which system made each run:
lamon, path 1 (8 x 20):
[[  8  -1 -20   3   4   6   1  -2  -5   2  -5   5 -14 -11   7   8  -3  -2
   -7  -2]
 [  8  12 -16   1  -5   9 -10  -1  -1   6  -2  -3   3  -1   8  -2  -1   2
   10   3]
 [  7  -2   1   4   7   9  -1   1  -3   5  -2  -9  13   6  -4 -10  -5   9
    9   2]
 [-10 -10  -1   5   8   4   4   0  -6   5   4  -5   5   2 -10   2  -5   7
   -8   7]
 [-13   2  -6   0 -10  -8  -5   3  -3   7   7   3   1   2  -7   4   0   1
   -7   4]
 [  3   1   4  -1 -10 -13  -4   8  -2   3   4   3  -1   5   2  -7   2   2
    4  -6]
 [  9  -9   8   0   3  -5   6   5  -2  -3   3   4  -7  -1   5  -2  -1   4
    6   1]
 [ -2  -1  -3  -3   5   3   5  -5   0  -1  -2   9  -7  -7   2   6  -5   1
    6   7]]
Latuf, path 2 (8 x 20):
[[  6 -19   6  16   8  -9   0  10 -12   3  -3 -13   6  11 -10  -8   6   2
  -32 -22]
 [ -1  -5  -9   7  -9  -3  -7  10  -5   0  25  -3 -16  -4  17  23  16  -2
  -16  16]
 [  2  21  15  -3 -10  -6  -3 -11   4   1   8  17   3  -3  11   4   8   8
   28  14]
 [ -1 -13  21   2  19  -7   7  -3   2   0 -21  11  10   7  -5 -12 -12  -2
   18  -6]
 [-14 -21  -9  -9   9   6   3   7   6  -9 -10  -8  -7   0  -8   5 -13 -20
  -17   0]
 [ -2  19 -14 -15 -22   6   0  -3   6  -9  10 -11  -8  -8  -5   4   7  -3
  -17  -6]
 [ 24  17   4  10  -6  -4   1  -7  -9   3   4   4   0  -3   6  -6  16  17
   -2 -16]
 [ 11 -14   3  22  21   0  -5  -1 -11  10  -5   9   0   2  17   8   3   3
    8   8]]
pilen, path 3 (8 x 20):
[[  9   8   4   5  -9 -15  -2   3  -9  12  -8   3  13   9 -13 -25  -3  13
    2 -26]
 [  8 -29  -2  15  11  -8  -4  20 -12   7   4  -4  -9   7  10   2   0   0
  -10   0]
 [ -8   0  -8  -6  -9  -1  -1   5   0   3  18   9 -13  -6   9  13  -3   4
   11  25]
 [ -2  13   4 -11  -7  -5   7  -6   2   4  -7  14   5  -2 -10 -15 -12  10
   22  -4]
 [  3 -17  -5   2  11  -2   3   8  -5   3 -16  -2   0   4  -8 -12 -14  -4
   -6 -14]
 [ -2  -7 -21  -1  -6   3  -5  12  -3   1   9  -8 -13  -3   4   8  -1  -5
  -15   4]
 [  9  17  -6  -3 -16  -1   0  -2  -3   3  12   3  -4  -5   2  -2   6  15
    6   2]
 [ 11  -1   7  10   9  -3   3  -3  -8   8  -7   8   5   2   1  -9  -3  13
   13  -4]]
pilen, path 4 (8 x 20):
[[-12   4   0 -15  14  17  10 -20  15 -12 -13  13  -4 -13   1  13 -12 -11
   19  18]
 [-10  13  -9 -15   0  14   0 -13  12  -8 -26  -9  13  -1 -19 -11 -12 -14
   -4 -16]
 [ 10  -1 -10   4  -4   8  -4   5  -2  -7   0 -28   4   4  -6  -4  12  -6
  -35 -21]
 [ 15   9   1  16  -6   3  -3  -3  -9   0  24  -7  -6  -5  14  16  29  13
  -19   5]
 [  5  14  18  15   6  -3  -5 -16  -4   8   3  18  10   0  15   9  14  12
   24  15]
 [-14 -12  19   1  18   0  -5  -3   8   2 -19   5  19  12  -1  -5 -13 -13
   25  12]
 [-26 -16   3 -18   0   5   4   8  14 -12  -3 -17   5   7 -19  -2 -13 -19
  -12   3]
 [ -6  10  -3 -13 -20  -5  10  -2   2 -12  13  -7 -11  -8 -16   2  11   1
  -35 -17]]
lamon, path 5 (8 x 20):
[[  6   5  -5   0   7   2  13 -16  -2  -5 -10  19 -16 -17   3  10   1   2
   -5  -7]
 [  6   9 -18   5   2   7 -14  -6   1   4 -19   6  -1  -3  13   4  -1 -15
    6  -5]
 [ 11  -1  -6  -2   3  17  -9   6   5  -4  -3 -22  10   7   6  -8  -2  -6
    9   3]
 [ -1  -2   4   1   8  15  11  -6  -1  -3  11 -16   9   0 -14  -1   1  15
   -8   8]
 [-16   6  -1  10   0  -5   0 -11  -9  10   3   7   7  -1 -13   7   4   9
  -17  -1]
 [ -5   0   1   8  -9 -17 -17   8  -3  10  -1   5   4   9   7   0   6 -10
   -1  -4]
 [  9 -10  15  -5  -3  -5  -1  14   5  -8   9  -6  -2   6  11  -4   3  -4
   12   6]
 [ -2  -3  11  -9   7   5  18  -8   4 -10   6   6  -6  -8  -5   4  -3   8
    5   8]]
Kiro, path 6 (8 x 20):
[[  8  24  14  -6  -7   0   0 -16   8  -8 -13   1  14   0  -4 -12   9  -2
    7 -18]
 [ 14 -15  10  12  22  10   4  -2  -2  -7 -10 -13   7   4   2  -1   5  -4
  -13 -10]
 [ -8  -1  -2   5   3   9  -4  -5   2  -4  12  -6  -3  -4   8  22  11  -5
  -11  19]
 [ -7  22  11  -3 -12  -4  -4 -13   5  -1   3   4  11   0  -4   0  11   2
    3  -1]
 [  6  -5  17   8   9  -5   0  -3  -1  -1 -10  -1  11   7  -2  -8   5  -2
   -3 -14]
 [ -3 -15   5   5  10   2  -1   3   2  -6   3  -4  -4   2   9  12   6 -10
   -8   8]
 [ -8  11   6  -9  -9   0   0  -7   7  -7   7   3  -1  -4   1   8   7  -4
    1   7]
 [  4   7  11  -1   1  -3   4  -9   2  -5  -8   3   5   0  -5  -6   4   0
   -1 -13]]
Bubop, path 7 (8 x 20):
[[  5   2  -9  -4  -4   9   8   2  -3  -2  11 -12  -2  -3  -8  -5  -1  13
   -9  -1]
 [  2   5  -5  12   2  -1   2  -7 -12  12   5   6   2  -3  -5   2   3  17
   -5   0]
 [ -2  -4  -2  13   3  -7 -13   4  -7  13  -3   7   5   7   7   1  -1  -1
    7   5]
 [ -4 -10   3  -6  -3  -3  -5  13   4  -1   4  -5   2   8   3  -4  -6  -6
   12  10]
 [ -8  -4   5 -12  -4   0  12   2   4  -6   7  -2  -3  -2 -13  -4  -8   5
    0   3]
 [ -5   3  -6  -1  -3  -6   6  -6  -6   3  -4  11  -6  -7  -9   1  -3   5
  -12  -9]
 [  9   1 -11   8  -4  -6  -9   5  -7   6  -4   6  -8  -1  11   2   5  -3
   -4  -8]
 [ 14  -4   0   1   0   4  -3   9   0  -1   6  -5  -3   2  14  -2   1   2
   14   8]]
gaz, path 8 (8 x 20):
[[ 14  -1  -1  -6  -5  -2   7   9  -5   4   3   1  -2   0  -4 -18 -11  16
   17  -4]
 [  1 -11 -10   6  13   3  11   0 -12  10  -1   8  -7  -6  -7   1 -12  14
   -2   4]
 [-11   5 -21   4  -6  -3  -8   0  -7  14  -2  12  -4  -3  -1   6  -7   1
   -1   6]
 [  3   4  -9  -3 -14  -7  -9  12  -3   9   2  -1   3   6   0 -13  -7   3
   11  -3]
 [  7 -11   0   0   3  -1   8  10  -7   4   8  -4  -2   2  -5  -9  -8  14
    3   3]
 [ -8  -3  -6   5   4  -3   5  -3  -9   9   5  12  -6  -6  -6   7  -5  10
   -4   8]
 [ -6   5  -9   1  -8 -11  -9   1  -3  10  -5  13  -2   0   1  -2  -5  -2
    7  -2]
 [  7  -6  -4  -4  -5  -4  -3  14  -1   3  -1  -2  -2   5   2 -11  -9   0
    9  -4]]
gaz, path 9 (8 x 20):
[[  7  -7  13   2   4   1  -7   6   7 -10 -13 -20  14  13  -2 -11   6 -18
  -11 -19]
 [  4 -10   8  -1   3   8   6   4   4 -17  16 -19  -6  -1   3  11  16  -4
  -24   3]
 [ -2  17  18   2  -3   0   4 -19   4  -9  10   6   1  -7   5  15  21   4
   -4   6]
 [  4   5  18   7  10  -4  -7 -12   6  -3 -18   8  11   5  11   0   8 -13
   12  -7]
 [ -1 -16   4  -5  10  10  -5   6  11 -12 -11 -15   2   6   6   1  -3 -22
    0   2]
 [ -8   4   2 -15  -5  13   9  -5  11 -16   9 -15   0  -4 -10   5   4  -4
  -13   4]
 [  4  17   9   3  -3   0   6 -18  -1  -5  -1   1   5  -5  -8   1  15   7
  -15 -14]
 [ 13  -1   5  17   7  -2 -10  -4  -4   1  -9   1   2   3  16   6  15  -9
   -6  -9]]
Bubop, path 10 (8 x 20):
[[-11 -26  -2  15  17   2 -14  10  -1   3  -8 -11   7  12   5  10  -1 -21
  -13   6]
 [-15   6   1 -15 -20   2  -5   6  11  -9  23 -14   0   2  -1   8   7  -6
   -3  18]
 [  2  14  21  -7 -10 -10  15 -11   1  -4   6   8   5  -3 -14 -10   7  18
    1 -12]
 [  3 -12   6  15  15 -11   3  -5  -9   3 -16  16  -5  -2   4   6   4  -5
  -12 -14]
 [  1  -4 -10   0  -2   3 -14   7   4  -4  -1   0 -10  -1  22  15   4 -21
    3  10]
 [  7  12   7 -17  -9  10   4  -1  11 -11   6  -8   4   0   1  -9  -1   3
   20   7]
 [  0  -2   8   0  13   8  16 -12  -1  -3 -10  -1   7  -3 -18  -7  -6  10
   -5  -9]
 [-10  -2 -14  12   5   1  -8  -6  -6   7  -8   2   0  -2  -2  12   3  -9
  -22  -4]]
Kiro, path 11 (8 x 20):
[[  4 -25  18  -4   4 -10  11  15   2 -14   8  -9 -10   4  -1  -1   6  -5
  -17  -8]
 [  1   1   4  -4  -3  -6  11  -6   0  -8  11  16 -23 -15  10  19  10   1
   -7   7]
 [  8  19   1  -2  -3  -2  -3 -15   4  -1 -17  19  -3  -8  10   0   3  -5
   16  -8]
 [ 12  -5   0   0  14  15  -4  -1   6  -7 -19 -12  10   5   6  -8  -5 -12
    9  -6]
 [ -6  -7  -5  -4   7  20   4  -2   5  -9   8 -21   4  -1  -7   7  -1  -1
  -12  13]
 [-11  16  -2   2 -10   0   3 -13  -4   3  12  -1   4  -5 -14   7  10  11
  -18   0]
 [  7   7   6  16  -4 -14 -10  -2  -9  10  -3   7   6   5   4  -4  12   4
   -5 -15]
 [ 10 -13  12   8   7  -4  -9  10   0   0   1  -2   2   9  18   1   6  -7
   13   7]]
Latuf, path 12 (8 x 20):
[[ 13   6 -12  -9 -15 -13  12   6  -8   1   1  12 -21 -11  -5 -10  -4  10
   -9 -22]
 [ 23   1 -21   9   0  -2  -3   5 -13  11  -5  14 -19  -9  18   0  -2   7
    7  -7]
 [ 11   0 -17   3   8  13  -9   3  -2   9  -7   2   1   0  15  -2 -13   1
   29  15]
 [ -8  -2  -6  -8   8  18   2   0   4   4  -5 -12  17   6 -15 -13 -20   6
   17  12]
 [-16  -4 -10  -4  -2   4   6   3  -4   5   3 -14  10   4 -29 -10 -11   9
  -19  -5]
 [ -4   4 -13   6 -18 -12  -6   9 -12  10  16  -3  -5   1  -7   0   8   9
  -25  -9]
 [ 13   4   0  10 -14 -16  -9  10 -11  10  17  10  -9   1  17   1  11  11
    9   3]
 [  6  -9  11   2   9  -6   2   4  -2   5   0  17  -3   2  12  -1  -9   7
   33  16]]

runs to name:
path 13 (2 x 20):
[[-15  -8 -23 -18 -11  -3  10   8  -1  -3   8   8 -26 -13  -9   9 -14  -3
  -13   5]
 [ 11  25 -13 -10 -22  -7   5  -6  -5   4   3  14 -12 -12  -3  -8   0  15
    5 -14]]
 | gaz
path 14 (2 x 20):
[[ -3   0  11 -16   2   4  12  -8  13 -20  -2   4 -11  -9   2   9   3 -11
    0   3]
 [  4  12   3  -5   1   4   7 -17   5 -11 -14   6  -2 -10  -3   2   5  -5
   -7 -14]]
 | Latuf
path 15 (2 x 20):
[[ -7   4 -13  -4  -9  -4 -10   2   3  -2 -19  -8   4   4 -10  -7  -2 -21
  -22 -25]
 [ 25   1  -5   0 -13   3  -5  14  -2 -10  15 -22  -9   1  14  -2  18   0
  -16 -11]]
 | Latuf
path 16 (2 x 20):
[[-14  -7 -11   1  -3  -1   2   4  -6   6  12  -1  -5  -1  -8   8  -4   5
  -12  11]
 [ -4  10  -5  -1 -17 -14  -5   3  -5   9   5  10  -3  -1  -2  -3   1   5
   -1  -6]]
 | Kiro
path 17 (2 x 20):
[[ 12 -28  10  -9  12   7  21  16   1 -15   7 -20  -6   3 -12 -13  -9   6
  -12  -8]
 [ -8  -1 -16   2   0   1  13  -7  -9   2  15  14 -23 -19  -2  23   4  12
  -21  11]]
 | Kiro
path 18 (2 x 20):
[[-11   6  28 -10   3  -5  16 -16   8  -9   2  17   3  -4  -8   2   1   8
   16   9]
 [-12  -5   5   1  14  -5   4 -13   3  -2 -27  14   2  -3  -9   2  -7 -16
   -8 -15]]
 | Kiro
path 19 (2 x 20):
[[-11  12   2   1 -22 -13  -3   6  -8  16  26   2   7   6 -12  -6   3  24
    3  10]
 [ -1  -9  18   7  -1 -27   4   8 -11  13   2  20   1   8  -5 -12  -4  13
   10  -7]]
 | lamon
path 20 (2 x 20):
[[ 16  11  -4   2 -12 -11  -5   6  -9  13  -3   9   3   3   2 -19  -4  14
   18 -13]
 [ 12 -21  -6   9  14   2   3  13 -11   9   0  -1  -4   3   4  -5 -12  10
    8   6]]
 | gaz
path 21 (2 x 20):
[[  3   6 -25  -7 -13  -7   7   2  -9   8   6  20 -27 -17   3   5  -7  10
   -2  -1]
 [ 18  10 -18   2  -7  -4  -8   4  -8  14 -13  14  -6  -4  11 -12 -10   5
   22  -9]]
 | lamon
path 22 (2 x 20):
[[-16  25  -6  -2 -13  -1  -2 -20   1   2  -2   6   6  -7 -15   5   7   2
  -15  -8]
 [ 15   3   3  14  -3  -9 -12   4  -6   4  -9  -6   8   9   5 -10  13  -4
  -11 -24]]
 | Kiro
path 23 (2 x 20):
[[ -5  -8 -20  -5   4  11  -1   2   3  -6 -10  -9  -9  -5  -3   6  -6 -15
  -19  -5]
 [ 10  16 -15  -3 -17   8  -6   0  -1  -2  10 -14  -1  -4   2   0  10   3
  -11  -5]]
 | lamon
path 24 (2 x 20):
[[ 18  14  -8  -1 -15  -5  -2   2  -4   1  10   7 -14  -7  14   1   9   9
    7  -2]
 [ 17   1   5   5  10   5   2  -2  -3   4  -2   6   2   0  11  -5  -3  12
   26   8]]
 | gaz
path 25 (2 x 20):
[[ 12 -16  17   0  -5 -13   3  18  -1 -10  14  -9  -8   7   8  -2  13  -2
  -11  -7]
 [  6   2  13  -2   1  -3  13  -9   0  -9  15  13 -15 -12  11  15  12   9
    4  11]]
 | lamon
path 26 (2 x 20):
[[ -8   3  26 -14 -20 -14  -3   6  15 -17  16  -5   0   7   4   2  16 -12
    0   3]
 [  9  -2  31  -6   4 -10  22 -10   5 -16   0  12  -7  -6  -3  -1   9   5
   -2 -13]]
 | Kiro
path 27 (2 x 20):
[[-12  10  10   0  -1   7 -14 -11  13  -8   4  -1   7   1  17  20  15 -18
    9  21]
 [ -7  14  26 -11  -3   4   3 -14  15 -14  -6  -7  20   5 -12  -7   7  -5
    5  -5]]
 | Kiro
